Turns in one plane each, and the order they were made in; the first pair answered
R:
[-2.76 -1.22  0.61 -1.08 -1.26  0.60 -0.14 -0.85 -1.81  1.34] |-> [ 0.95 -1.04  1.33  0.82 -1.43  1.77  1.43 -1.17 -2.14  0.91]
[-2.13 -0.21 -0.29 -0.98 -0.18 -0.53 -0.64  0.50  1.56  0.28] |-> [-1.82 -1.09  0.14 -0.61 -1.49  1.15 -0.08 -0.94  0.02  0.16]
[ 2.04  1.32 -0.14  1.06  0.43 -1.88 -0.25  2.25  3.42  0.08] |-> [-2.65  0.41 -0.73 -1.00 -0.37 -2.17 -1.77  1.56  2.78  0.59]
G:
[-2.17 -0.67 -1.91 -1.30  2.60 -0.47  1.74 -1.00 -1.89 -0.47] |-> [ 3.81  0.23  0.45  1.97  0.65  0.74  2.20 -0.11 -0.60 -0.56]
[-1.79 -0.33  0.13 -1.67  2.25 -0.79  0.75  0.17  1.32 -0.57] |-> [ 2.02  0.17  1.85  0.46  0.64  0.04  0.92  0.64  2.17 -0.59]
[ 3.13  1.07 -0.70  0.40  2.07  0.37  2.28 -0.50 -1.04 -0.35] |-> [ 0.94 -0.40  1.44  0.20 -2.95  2.18 -0.12 -1.71 -1.60  0.59]
Y:
[-0.57  0.78  0.63 -0.32 -1.24 -1.99 -2.14  2.16  2.69  0.26] |-> [-0.95 -1.08  1.54  0.05 -3.94  1.20 -1.37 -0.77 -0.30  0.27]
[-4.26  1.45  0.26 -0.79 -1.42  0.51 -3.13 -1.37 -1.05  0.91] |-> [-0.80  0.73 -0.24  0.88 -0.01  2.86  0.55 -3.45 -3.91 -0.02]
[ 1.35  0.37  2.64 -0.24  1.09  1.49 -0.30  1.46  1.12  0.68] |-> [ 0.58  0.19  2.84 -0.43  0.37  1.54 -0.82  1.40  1.14  0.88]
X:
[-0.40 -0.61 -1.27 -0.41  0.98  0.69  0.85  0.09  0.18 -0.17] |-> [ 0.49 -0.74 -0.92  0.12  0.45  1.20  1.10 -0.10 -0.07 -0.26]
[ 0.67  1.44  1.26 -0.24 -2.48 -1.53 -2.44  2.26  2.60  0.55] |-> [ 1.09  1.60  1.14 -0.09 -2.09 -1.67 -2.20  2.49  2.68  0.50]
[ 2.23  1.27 -1.27 -1.18  0.99  0.17  1.68  1.18  0.82 -0.22] |-> [ 1.71  0.15  0.23 -0.82 -2.37  2.19  0.95 -0.29 -0.34  0.10]
Pairs:
Each pair is two turns apart.
[ 4.41  0.42 -0.55  0.82  2.72  0.29  1.02 -0.33 -1.90 -0.54] |-> [-1.92 -0.30  1.19 -1.58 -2.40 -0.44 -4.32  0.26 -0.19  1.18] => Y Y
[ 2.00 -0.34  1.51  0.11 -4.25  0.91 -2.00  0.78  1.67  0.08] |-> [-0.43  0.13  0.36 -1.38 -2.79 -1.18 -3.09  1.97  2.85  0.27] => R X
[ 3.19 -1.53 -2.00  0.16  2.06  0.70  3.03  1.31  0.88  0.32] |-> [ 3.14 -1.53  0.66  0.77 -2.36  1.24  0.15  2.02  2.59  1.30] => R G
[ 0.90  1.23 -0.56 -0.48  0.71 -1.16 -0.54  1.34  1.16 -0.30] |-> [ 1.76  1.16 -0.63 -0.02  0.97 -0.68  0.20  1.00  0.73 -0.45] => R X
[-2.75 -0.62 -1.66 -2.63  2.62 -1.97  1.10  0.06  0.54 -0.07] |-> [ 0.78  0.47 -1.24 -1.17  3.44 -2.46  1.76  1.30  1.87 -0.33] => X R
[ 1.81 -0.72  0.44  0.26  0.85 -1.34 -0.80  0.28  1.28  0.23] |-> [ 2.03 -1.38  1.07  0.60 -0.44 -0.14 -0.69 -0.53  0.43  0.27] => X Y
[-0.72  0.22  1.05  0.00 -2.72  0.05  1.05 -1.08 -1.41  1.05] |-> [ 0.80  1.92 -0.06  0.10  0.44 -2.38  1.39  1.13  0.65  0.65] => Y Y
[ 2.12  1.29 -1.79 -1.59  3.11 -2.22  1.65  2.20 -0.50  0.02] |-> [ 4.58  0.77 -0.63 -0.09  1.57 -0.13  2.64  1.04 -1.59 -0.18] => R X
[-1.95  0.47 -2.47 -1.35  4.19 -0.24  2.04  0.08 -0.82 -0.94] |-> [ 2.13  1.70 -1.35  0.68  4.06 -0.41  2.35  1.48  0.82 -1.12] => X R
[-1.53  0.98  0.66  1.10 -1.98 -0.63 -1.85 -0.72 -0.25  1.54] |-> [ 1.70  1.92  0.36  2.30 -0.05 -1.20 -0.45  0.21  0.46  1.06] => G G
[-2.05 -1.01 -1.91  0.56  1.71  1.58 -0.07 -0.65 -1.24  1.96] |-> [ 0.46 -0.96 -1.27  1.79  1.24  2.49  0.76 -0.82 -1.54  1.71] => X X
[ 2.06 -0.56 -0.73  1.21  1.72  0.56  1.87  1.94 -0.82 -2.46] |-> [-2.91 -1.07 -1.58 -1.23  1.49 -0.60 -0.10  2.05 -0.55 -1.94] => R R
[-2.70 -1.40 -0.27 -1.03  1.89 -2.02  0.11  2.13 -0.15 -0.75] |-> [-0.53 -0.56  1.10  0.20  0.56 -2.32 -0.86  3.49  1.72 -0.49] => X Y
[-0.53 -0.87  2.56 -0.12 -4.03  1.90 -1.65 -1.70  0.21  0.47] |-> [-4.51 -0.97 -0.31 -2.70 -0.36  0.00 -1.10 -1.78 -0.48  0.18] => R G
[ 0.03 -1.69 -0.13  0.24  1.36 -0.65 -0.14  0.53 -0.24 -1.10] |-> [ 0.78 -1.36  0.42  0.72  0.73 -0.68 -0.54  0.87  0.39 -1.03] => Y G
[ 1.45  0.70 -1.56 -0.34  2.98 -1.69  0.31  1.95  0.34  0.20] |-> [-1.31 -0.36  0.68 -0.93 -2.06 -0.59 -2.89  1.45  0.71  1.39] => G X
[ 0.07  0.60  1.54  1.06 -3.40 -0.83 -2.90  1.48  2.88  0.64] |-> [ 1.82  1.48  0.91  1.55 -1.40 -1.75 -1.96  2.41  3.64  0.26] => X X
[ 0.08 -1.15  1.66  0.55 -3.43  2.40  0.03 -1.91 -1.99  0.26] |-> [ 2.14  1.71 -0.99  0.27  3.05 -2.17  1.19  1.88  1.36 -0.42] => Y R
[-3.75 -2.80  0.99 -2.01 -2.38  3.29  0.51 -4.71 -4.87 -0.42] |-> [ 7.88  1.73  1.89  2.87  1.73  0.26  2.63  0.71  0.70 -1.40] => X G
[-1.11 -0.31  0.01 -0.44  0.63  2.10 -0.31  0.89 -0.02  0.24] |-> [ 0.14 -0.22  0.22  0.16  0.99  2.38  0.32  0.79 -0.16 -0.01] => Y G
[-0.49 -0.87 -1.46 -0.39  1.57  4.43  4.58 -3.87 -4.34 -0.25] |-> [ 4.96  2.24 -1.27  1.71  4.57  1.16  4.76  0.30  0.09 -0.63] => G R
[ 0.09 -0.48  0.36  0.35 -1.33  0.35 -2.19  1.01  1.14  0.16] |-> [ 0.45 -0.73  0.54  0.61 -1.65  0.91 -1.89  0.67  0.66  0.14] => R R
[-0.83 -0.92  0.71 -1.11 -2.24  2.22  1.47 -2.70 -3.20  1.42] |-> [ 3.83  2.36  0.14  0.37  1.86 -1.74  1.68  1.68  1.32  1.03] => R R
[-3.72  1.62 -1.85 -2.04  2.22 -3.88  1.38  1.12  1.18  0.15] |-> [-0.21  1.47 -2.29 -0.50  3.86 -2.35  4.47 -0.06 -0.69 -0.74] => R X
[ 2.00 -2.44  1.41  0.65 -1.75  2.18  0.48  1.83  2.60  1.44] |-> [-0.69 -2.05  0.61 -0.88 -1.01  0.38 -0.96  2.80  3.66  1.80] => R R
[-0.90 -2.05  1.20 -0.16 -2.79  3.71  0.25 -2.32 -2.79  0.68] |-> [-3.93 -1.57 -1.74 -2.45  1.57  1.21  0.86 -1.66 -2.76  0.31] => X Y
[ 1.62  0.18 -1.24  0.59  3.14  0.57  2.35 -0.90 -1.29 -0.21] |-> [ 2.46 -0.49  0.51  1.64  0.04  2.26  1.77 -1.55 -1.56  0.12] => R X
[-1.36 -1.33 -3.03  0.39  2.05 -0.31  0.84 -1.17  0.81 -1.33] |-> [-0.14 -1.69 -2.62  1.07  1.48  0.81  1.53 -1.89  0.02 -1.50] => R R
[-1.51 -0.49  0.21 -2.01  1.96 -1.90  0.02  1.01 -0.93 -0.11] |-> [ 0.63 -0.97  2.85 -0.25 -2.11  0.27 -0.87  0.40 -0.86  0.32] => G X
[-2.68  0.34  2.00 -1.91 -0.31 -0.64 -4.41 -0.29  1.23  0.89] |-> [-2.58  0.83 -0.02 -2.48  3.47 -1.95 -2.76  0.10  0.97  0.27] => R X
[ 2.24  0.92  0.86  1.71 -1.14 -1.37 -1.52  1.96  2.69  1.68] |-> [-1.94  0.23  0.08 -0.33 -1.38 -1.85 -2.83  1.49  2.26  2.01] => Y X
[ 0.46  2.42  0.86  0.16 -0.81 -1.69 -2.37  1.37  2.22 -0.88] |-> [-0.44 -0.02  1.00  0.15 -2.59  1.97 -0.51 -2.39 -2.00 -1.17] => R Y
[ 1.26  0.75  1.45  1.32  0.05  0.81  0.10  0.24  0.88 -0.52] |-> [ 0.07  0.60  1.76  0.88 -0.80  0.75 -0.80  0.30  1.11 -0.26] => Y Y
